In the data rows, 500 means zero.
In each game, the first row plays the second. By how much does the first row win? 20 means about a draw, 40 a big win and 0 a big loss. Wins can go round in a circle. Each row has two weighted sums of its numbers, A and B, taken from their middle values. A row wins by its A times the other's B, less its B times the other's A.
572,411,499,533,508,451,521,356,467,625,539,485,608,605,560,484,607,354,582
466,409,496,521,494,471,460,339,465,617,550,469,579,554,355,513,555,610,580 >> 11
614,498,325,337,575,615,354,448,378,503,494,629,554,494,461,325,352,458,509
541,553,500,485,487,591,460,595,486,488,553,542,344,360,521,520,352,557,474 >> 22
501,571,512,499,492,552,560,571,557,489,488,552,383,302,560,547,607,557,495
428,441,556,566,428,396,521,470,579,576,591,418,519,531,521,603,607,557,086 >> 18
517,567,506,538,474,536,521,547,546,483,549,547,393,389,560,511,457,610,548
589,581,508,507,620,587,354,569,482,309,275,631,548,514,461,510,352,519,557 >> 9
544,579,503,506,467,550,560,566,561,511,561,561,359,376,613,507,607,519,527
444,403,585,627,374,401,521,491,582,569,525,310,544,551,461,573,352,354,538 >> 17
506,421,493,504,435,455,613,386,474,575,540,500,600,567,613,524,457,458,590
480,444,594,586,330,421,613,496,584,554,534,365,513,520,461,581,607,557,514 >> 16
493,529,507,578,581,529,613,532,505,435,393,471,573,538,355,491,607,458,540
492,601,537,530,533,550,460,589,552,465,478,537,363,334,560,533,352,354,486 >> 23
496,555,496,509,520,555,560,553,557,416,424,506,596,555,521,500,607,354,566
546,598,514,524,560,589,354,636,515,336,269,546,554,542,521,507,457,354,514 >> 24
525,585,538,529,585,614,521,615,511,329,359,588,583,542,613,476,607,458,540
543,441,491,486,426,448,521,365,509,567,553,441,618,572,560,508,352,519,611 >> 9
458,569,519,496,461,550,560,598,541,471,501,533,293,295,560,517,607,519,466
598,545,339,345,609,628,354,452,325,517,505,591,513,494,560,308,555,610,506 >> 23
591,510,309,303,636,609,560,417,322,525,495,639,534,429,521,328,516,354,516
482,538,521,517,434,545,460,559,546,518,557,526,354,381,521,514,516,557,463 >> 18
596,498,359,337,630,592,354,452,329,497,512,627,515,458,613,373,555,458,536
457,441,506,534,732,411,521,423,560,577,545,406,559,559,521,533,352,354,465 >> 28
534,596,393,496,638,562,560,578,511,318,275,593,564,542,461,479,457,557,509
579,370,501,498,549,449,560,353,449,606,546,427,567,544,461,471,607,610,572 >> 13
414,533,586,565,408,433,460,554,571,490,555,493,431,500,560,540,555,519,387
398,529,590,586,309,435,354,514,569,544,585,437,461,477,355,579,555,610,457 >> 19
368,497,598,573,446,424,354,548,571,515,571,416,492,492,355,572,352,519,364
517,611,539,494,501,543,613,583,560,454,495,529,389,378,613,527,607,458,480 >> 20
504,419,596,590,374,355,613,462,590,560,502,403,527,571,355,623,352,458,550
619,534,282,318,628,602,460,486,328,490,494,629,535,486,560,347,516,519,519 >> 20
333,495,622,624,389,456,354,583,556,517,582,416,446,537,560,580,352,519,370
514,574,480,487,616,616,613,572,480,307,292,625,541,540,521,523,555,557,535 >> 20
576,538,336,316,561,615,521,425,397,509,472,626,534,478,521,319,555,458,537
442,640,547,534,496,581,521,652,584,470,519,560,355,371,355,555,555,458,427 >> 16
490,412,474,515,536,453,460,397,447,593,569,457,579,550,355,491,555,610,554
440,582,565,533,457,507,613,649,575,460,468,511,341,435,355,585,457,557,370 >> 21
448,557,507,540,537,538,560,504,494,413,411,493,531,538,560,486,352,557,562
620,502,310,299,600,577,521,462,324,480,504,639,482,487,613,337,555,610,540 >> 22
610,488,377,371,557,544,613,378,375,575,512,599,506,493,560,375,352,354,563
394,451,563,598,417,353,354,505,545,558,572,393,487,516,355,572,607,610,469 >> 18
583,598,503,481,561,562,613,557,521,354,313,592,559,557,560,475,555,354,503
536,630,541,544,519,597,613,657,559,400,474,534,388,386,613,518,555,519,457 >> 26
308,515,596,579,401,488,460,590,600,524,565,447,456,489,613,590,607,610,329
476,556,494,489,585,548,560,545,534,388,356,566,554,528,461,511,555,557,536 >> 15
562,376,457,486,519,452,460,345,431,574,532,450,615,559,461,486,516,458,574
417,425,618,554,398,333,460,488,597,547,548,296,522,541,461,578,516,458,495 >> 18
407,447,645,585,415,337,521,487,565,572,519,324,575,578,355,569,352,458,488
623,778,312,305,620,608,460,466,363,482,491,585,513,519,461,337,457,519,567 >> 22
562,211,523,479,488,503,613,535,547,494,562,502,357,371,461,498,607,354,535
504,448,590,581,344,381,521,481,605,621,551,344,508,504,355,578,352,610,499 >> 26
556,435,478,491,521,462,460,330,453,553,549,451,556,556,355,510,516,354,536
500,429,587,627,306,420,354,493,585,554,560,396,467,551,613,561,516,519,465 >> 24
614,514,317,327,599,565,521,437,302,509,468,626,476,490,355,319,352,557,526
579,430,504,480,482,447,460,371,463,650,564,481,629,583,560,453,352,610,595 >> 30
594,533,332,314,622,601,613,409,320,491,525,595,475,513,461,354,555,610,525
584,376,496,500,492,469,613,354,453,586,578,467,570,542,521,509,352,354,573 >> 39
590,429,492,479,548,470,460,379,446,594,505,482,602,571,461,496,352,519,569
578,446,524,511,446,435,354,373,526,577,542,396,623,535,560,531,607,519,619 >> 24
602,505,325,320,582,598,613,440,324,492,473,606,512,481,560,311,607,610,535
540,558,499,486,447,547,560,506,531,488,542,532,333,395,521,497,516,519,507 >> 13
554,572,507,485,584,612,613,587,520,351,281,551,606,559,521,490,607,610,564
500,599,474,505,591,609,460,628,508,309,320,599,624,583,461,527,516,458,908 >> 24
520,573,496,474,480,524,613,575,501,524,534,549,386,359,560,507,607,610,531
499,534,495,482,582,595,560,524,533,704,323,528,573,581,560,483,516,458,508 >> 20
629,000,289,347,643,592,613,467,324,526,491,597,488,466,560,348,607,458,528
546,579,483,515,588,597,613,567,510,343,286,638,546,999,461,481,352,557,515 >> 37
518,428,472,493,523,486,560,365,423,575,536,507,556,548,461,501,607,458,582
617,501,336,338,594,583,354,428,330,499,490,574,508,480,613,338,352,610,565 >> 15
368,428,602,631,409,359,521,510,579,544,570,379,533,516,613,615,352,354,000
612,526,331,311,576,640,460,477,394,519,516,578,515,467,355,299,457,610,525 >> 16
510,618,521,538,448,553,354,617,546,397,466,574,389,371,521,528,555,557,455
592,520,365,318,557,595,613,446,364,478,482,607,548,522,355,372,516,354,537 >> 20
475,416,588,592,328,420,460,477,603,577,520,358,562,575,521,575,352,557,588
522,411,506,535,437,413,354,396,529,601,558,423,586,604,461,530,352,458,534 >> 20
547,552,516,519,494,523,613,482,524,455,401,549,615,627,461,507,607,458,570
402,461,542,568,443,433,613,548,542,553,554,422,421,507,355,537,555,557,402 >> 20
451,427,585,601,376,337,354,454,588,550,553,308,508,555,461,614,555,610,532
610,571,322,340,592,604,560,450,363,501,477,619,504,533,461,315,516,354,543 >> 19
576,591,503,518,578,554,521,621,503,328,311,570,573,517,355,480,607,557,541
498,567,493,457,433,490,613,536,527,519,520,508,370,413,355,526,607,458,507 >> 34
462,381,537,558,412,363,460,443,563,537,560,367,550,537,613,579,516,519,539
435,493,607,585,326,442,613,506,584,579,573,397,510,520,355,575,352,610,539 >> 19
556,387,507,486,464,460,521,307,445,590,549,487,610,514,355,471,457,610,626
543,422,463,491,548,452,354,371,466,588,539,487,567,581,355,507,352,458,524 >> 25
505,609,517,532,487,557,613,665,575,411,465,556,352,382,521,556,457,458,467
500,580,510,482,490,552,354,565,522,518,528,546,359,387,560,519,352,354,491 >> 16
436,417,614,588,399,362,560,537,599,549,578,326,548,510,560,585,607,458,466
610,553,340,307,630,629,354,457,346,500,466,604,486,500,355,327,457,458,535 >> 21
568,604,480,492,551,610,560,572,518,339,301,530,569,534,355,493,457,557,547
639,516,336,312,591,573,521,468,335,470,502,628,492,485,613,340,555,519,579 >> 21
593,422,480,479,461,479,613,384,461,609,548,460,581,589,613,464,457,519,579
560,447,457,452,571,491,460,394,416,562,518,493,583,509,355,479,555,458,529 >> 32
562,509,337,322,647,593,354,432,315,520,503,593,521,524,560,367,516,519,536
365,491,627,633,384,400,560,689,550,544,583,400,526,488,521,606,607,519,597 >> 19
558,439,501,539,488,462,460,390,512,595,533,458,605,594,461,525,457,354,611
295,515,586,592,440,463,460,582,567,522,556,421,414,509,613,556,352,519,375 >> 17
561,413,504,466,553,451,460,414,465,564,507,467,568,537,521,473,457,458,547
540,559,506,547,566,547,613,526,543,382,329,535,598,526,461,499,555,557,588 >> 26
515,418,476,501,478,471,460,376,478,614,543,459,590,577,461,509,516,354,576
371,542,553,560,455,451,354,533,609,498,547,459,465,447,461,546,607,610,381 >> 24
482,522,527,504,510,543,521,510,525,371,370,491,532,539,521,530,352,519,517
445,585,513,506,468,537,613,624,583,451,511,551,322,330,461,556,555,557,459 >> 12
572,177,509,501,492,470,560,392,486,609,611,426,551,510,355,491,352,458,548
550,593,463,526,594,582,521,559,527,317,324,574,553,536,461,522,516,519,508 >> 16
471,424,586,590,371,371,521,518,582,549,530,376,539,535,355,538,555,610,497
620,545,324,340,614,616,460,448,356,501,500,610,494,480,521,294,607,557,556 >> 20
479,538,584,488,564,564,613,534,511,490,511,502,453,448,461,483,352,557,547
637,372,498,459,543,506,613,320,451,603,552,498,537,601,355,454,555,354,601 >> 29
533,586,461,502,582,640,521,598,542,299,313,593,544,527,461,521,516,354,511
504,533,533,450,534,541,560,580,497,512,518,581,305,293,521,521,457,557,458 >> 32
515,371,538,575,423,414,560,396,539,567,541,413,574,543,560,522,352,557,522
603,401,506,522,921,427,460,327,465,623,531,461,579,587,613,501,555,354,646 >> 31
448,498,568,599,416,363,613,478,543,566,526,393,506,554,461,585,607,519,537
395,575,564,554,457,519,613,643,601,447,221,544,385,411,613,570,457,610,410 >> 18
525,560,513,490,423,535,560,563,426,500,512,538,417,371,355,489,516,458,494
384,524,551,562,401,473,521,565,600,524,538,481,415,509,560,563,607,610,404 >> 20
608,448,446,381,522,468,560,317,452,579,539,547,563,534,521,427,607,458,632
563,350,513,517,455,438,560,360,513,595,550,484,606,581,355,498,352,354,560 >> 26
502,431,559,560,343,415,613,458,567,575,547,372,564,540,521,572,555,557,558
578,402,504,527,450,477,521,343,502,622,579,463,597,543,521,493,516,557,606 >> 25
496,574,512,516,534,548,613,618,519,454,525,588,358,329,613,505,457,354,398
480,412,611,605,387,387,354,435,569,522,523,327,735,562,560,621,457,458,538 >> 10
353,517,525,543,479,424,560,557,562,519,587,517,394,447,521,581,607,458,388
379,555,586,580,476,503,613,612,583,488,504,503,426,502,560,571,516,458,345 >> 21
477,399,540,504,476,441,613,389,497,569,583,414,545,593,560,536,555,354,586
341,490,607,586,482,455,560,572,592,532,533,451,472,514,560,587,607,458,366 >> 19
394,405,610,636,405,345,354,513,592,534,524,287,537,569,613,562,555,610,522
622,517,333,339,617,597,613,451,368,502,503,591,493,534,355,368,607,354,514 >> 18
521,419,469,493,469,438,521,354,489,590,576,476,567,159,521,491,457,519,585
620,500,325,351,618,563,460,432,337,550,484,566,488,548,355,340,352,354,548 >> 24
553,515,487,540,499,518,613,460,513,451,422,537,598,559,613,534,607,354,528
519,377,506,525,522,415,460,407,508,589,516,466,590,543,461,504,516,458,536 >> 29
537,397,562,576,362,391,613,433,562,556,559,341,515,544,521,560,457,458,565
422,469,629,636,433,381,460,503,580,544,557,331,508,005,521,579,457,354,480 >> 25
442,398,567,620,000,378,460,464,581,525,576,323,556,544,521,579,457,354,494
507,644,527,481,484,539,354,594,551,391,474,519,321,385,613,528,607,557,485 >> 15
533,610,512,465,469,563,354,628,584,423,465,589,404,377,560,514,607,557,511
470,528,498,500,573,452,521,553,503,407,361,507,559,537,613,692,352,519,530 >> 18
569,588,525,470,572,583,613,559,518,341,313,606,587,555,461,502,352,610,518
496,537,478,524,598,521,560,554,522,434,369,548,595,621,355,540,607,519,531 >> 19
573,403,492,486,445,455,460,377,483,583,542,446,597,576,355,485,607,610,575
480,550,492,527,596,550,613,553,520,449,412,499,563,537,560,548,457,519,530 >> 21
496,558,566,490,473,553,460,556,510,489,563,531,356,560,560,516,457,519,492
511,543,523,477,510,529,460,573,537,502,514,553,242,326,560,542,607,519,483 >> 8
503,415,476,508,510,450,521,378,482,579,547,465,540,550,613,485,457,354,526
483,555,530,513,413,540,560,560,529,504,553,527,372,402,355,527,457,610,461 >> 15
533,596,505,496,607,603,521,874,543,293,277,605,589,579,560,526,555,557,533
516,413,504,517,500,444,560,351,503,580,531,439,584,559,521,490,352,557,530 >> 18
500,630,514,465,490,518,560,629,552,448,504,541,336,350,521,516,555,354,464
442,565,575,553,333,516,613,594,565,506,563,470,399,480,613,539,516,557,452 >> 28
511,399,515,484,509,427,354,422,480,599,555,453,598,598,560,534,555,610,564
329,527,568,561,421,419,460,561,554,502,591,419,452,499,613,590,352,354,372 >> 16
611,554,320,288,569,586,613,441,341,490,495,592,504,473,461,314,516,610,518
464,552,541,497,509,535,613,537,546,491,548,467,382,385,355,503,457,458,485 >> 8
503,628,449,504,638,610,560,566,530,350,312,585,550,527,613,492,352,557,510
560,422,466,500,519,461,521,412,466,583,547,465,550,562,461,908,555,458,542 >> 11
547,593,488,453,596,599,613,584,516,336,289,590,561,543,560,462,555,519,543
487,553,846,494,538,525,460,597,522,474,500,558,322,331,355,462,607,519,519 >> 21
529,397,505,519,477,433,560,353,506,605,534,454,596,537,560,524,457,519,597
548,552,522,500,424,564,560,554,558,501,550,525,381,360,521,494,555,557,536 >> 17
454,544,471,536,548,514,521,540,532,462,429,522,570,580,521,503,607,458,549
369,523,611,563,500,470,354,591,556,505,526,450,396,625,613,594,352,519,404 >> 24
559,394,496,524,486,472,460,353,451,601,257,458,590,553,613,479,555,519,579
319,473,600,603,431,440,613,578,586,524,564,423,521,463,461,604,516,557,404 >> 16
606,555,326,289,570,617,521,467,323,483,491,000,516,497,560,357,457,519,552
429,425,585,604,399,383,460,493,559,563,568,337,526,539,461,548,555,458,509 >> 21
414,447,561,597,381,373,354,498,594,556,548,324,561,554,613,567,352,610,463
557,621,485,518,628,565,354,584,514,312,290,563,582,513,355,480,516,458,535 >> 16
322,506,557,607,444,405,354,531,592,543,545,414,600,396,521,559,555,610,370
395,560,542,549,489,471,560,543,552,526,551,509,453,524,521,549,516,557,363 >> 20
592,409,478,478,510,471,560,374,456,580,559,484,533,535,560,485,516,458,570
386,517,577,589,402,488,521,573,558,502,554,477,452,459,613,550,352,557,369 >> 13
511,401,538,557,366,428,460,431,571,606,546,366,572,531,613,567,457,557,533
528,388,484,473,526,459,354,379,473,564,544,670,623,534,461,494,607,557,570 >> 22
489,365,583,550,453,378,354,470,518,583,551,356,528,573,355,589,457,354,513
585,357,479,484,505,454,613,377,455,562,516,481,547,564,521,527,607,557,538 >> 13
514,390,541,540,427,366,613,435,563,596,581,413,557,592,461,543,555,557,514
567,518,331,349,587,556,613,422,346,513,509,598,522,500,613,330,555,610,532 >> 21
410,562,536,577,455,520,460,582,586,447,509,502,417,474,461,581,607,458,346
481,378,538,542,401,351,460,451,525,569,561,397,594,616,355,536,516,354,518 >> 18
575,556,516,503,575,550,460,566,571,494,507,542,286,306,461,508,516,354,465
553,581,510,496,597,573,460,601,517,314,328,576,577,532,560,484,352,458,522 >> 12
328,483,617,607,450,377,521,544,579,509,581,375,474,492,560,599,516,519,417
496,601,555,484,511,546,354,598,522,466,526,555,358,381,560,524,607,557,481 >> 18
401,576,580,573,464,477,560,587,572,469,487,514,428,489,355,589,457,354,353
510,399,465,510,496,415,521,389,486,572,577,465,505,542,613,485,607,519,554 >> 20
492,552,534,533,573,562,613,553,532,441,413,523,568,540,355,510,607,519,541
660,523,323,357,598,599,460,480,350,500,495,585,505,496,461,298,457,557,519 >> 21
379,523,571,561,484,478,354,602,554,515,542,481,442,497,521,571,607,610,347
554,445,352,414,615,562,613,427,356,554,558,587,552,517,461,392,516,610,529 >> 21
407,498,525,529,541,501,460,569,507,518,563,511,483,518,560,510,352,458,357
478,394,562,517,385,405,613,457,542,591,601,420,498,526,613,525,607,354,462 >> 20
505,580,560,525,397,498,460,549,564,505,534,551,379,418,461,517,352,458,518
567,360,459,557,468,442,460,340,490,597,570,490,576,554,355,488,457,610,548 >> 16
479,541,485,529,965,513,613,575,567,434,434,530,578,950,560,505,607,610,547
581,522,334,321,587,593,521,456,352,525,505,606,520,532,521,347,516,458,545 >> 22
570,430,509,448,512,447,560,389,437,578,556,448,624,545,461,496,516,354,563
557,409,496,503,494,436,560,367,457,607,549,480,583,550,560,495,555,557,594 >> 15
436,420,644,631,384,422,354,538,609,529,503,338,543,554,521,599,555,557,545
545,435,482,481,504,457,460,337,461,540,548,478,570,556,560,449,555,458,579 >> 15
596,508,315,380,581,593,354,471,304,509,508,609,523,533,355,333,516,610,547
510,649,514,527,520,572,560,635,549,396,425,554,383,430,560,550,607,354,476 >> 15
522,566,559,549,558,549,460,503,535,420,390,512,595,573,521,507,607,557,550
567,528,482,499,475,518,354,540,549,486,518,545,353,407,355,491,607,354,508 >> 38
342,528,583,559,495,493,354,559,574,520,583,434,440,461,461,572,457,519,388
445,420,597,621,430,291,560,472,570,574,605,359,531,555,355,582,457,557,497 >> 19
560,593,461,516,603,610,613,572,529,297,309,614,570,531,521,484,516,610,532
599,539,334,321,596,579,460,467,330,493,502,579,549,514,613,329,555,610,523 >> 20
527,541,521,509,533,545,521,496,507,442,432,550,563,518,355,512,516,610,380
443,449,572,590,363,392,521,491,582,546,527,341,482,534,355,611,352,557,554 >> 19
521,592,541,512,540,543,613,578,553,447,511,557,319,332,461,546,457,519,463
386,498,561,580,473,501,521,567,563,519,537,507,472,500,560,507,555,557,393 >> 21
492,387,581,579,430,378,354,443,517,595,530,372,604,548,355,553,555,610,523
517,590,515,502,613,590,521,537,498,322,308,583,550,569,560,521,607,557,490 >> 17
503,400,585,540,401,380,460,469,562,578,569,364,551,567,613,573,516,354,530
534,576,512,504,482,524,460,576,521,477,571,578,366,355,355,502,607,519,473 >> 28
531,585,488,494,425,534,560,544,514,519,532,515,394,435,613,514,555,354,477
551,519,325,324,577,582,521,467,337,542,516,596,514,483,560,303,457,354,559 >> 18
592,604,487,531,625,578,613,537,527,307,308,563,587,560,461,502,555,354,527
456,414,578,593,356,358,354,493,571,577,530,357,572,521,613,606,555,519,479 >> 13
564,422,457,431,496,495,354,356,240,589,516,466,596,518,613,460,352,519,555
433,495,536,558,352,492,521,549,562,523,594,455,465,492,461,586,555,557,458 >> 7
563,489,384,357,583,544,354,446,348,553,550,549,525,495,560,389,457,519,561
468,525,523,527,577,507,460,504,546,471,454,492,564,536,560,528,352,519,529 >> 21
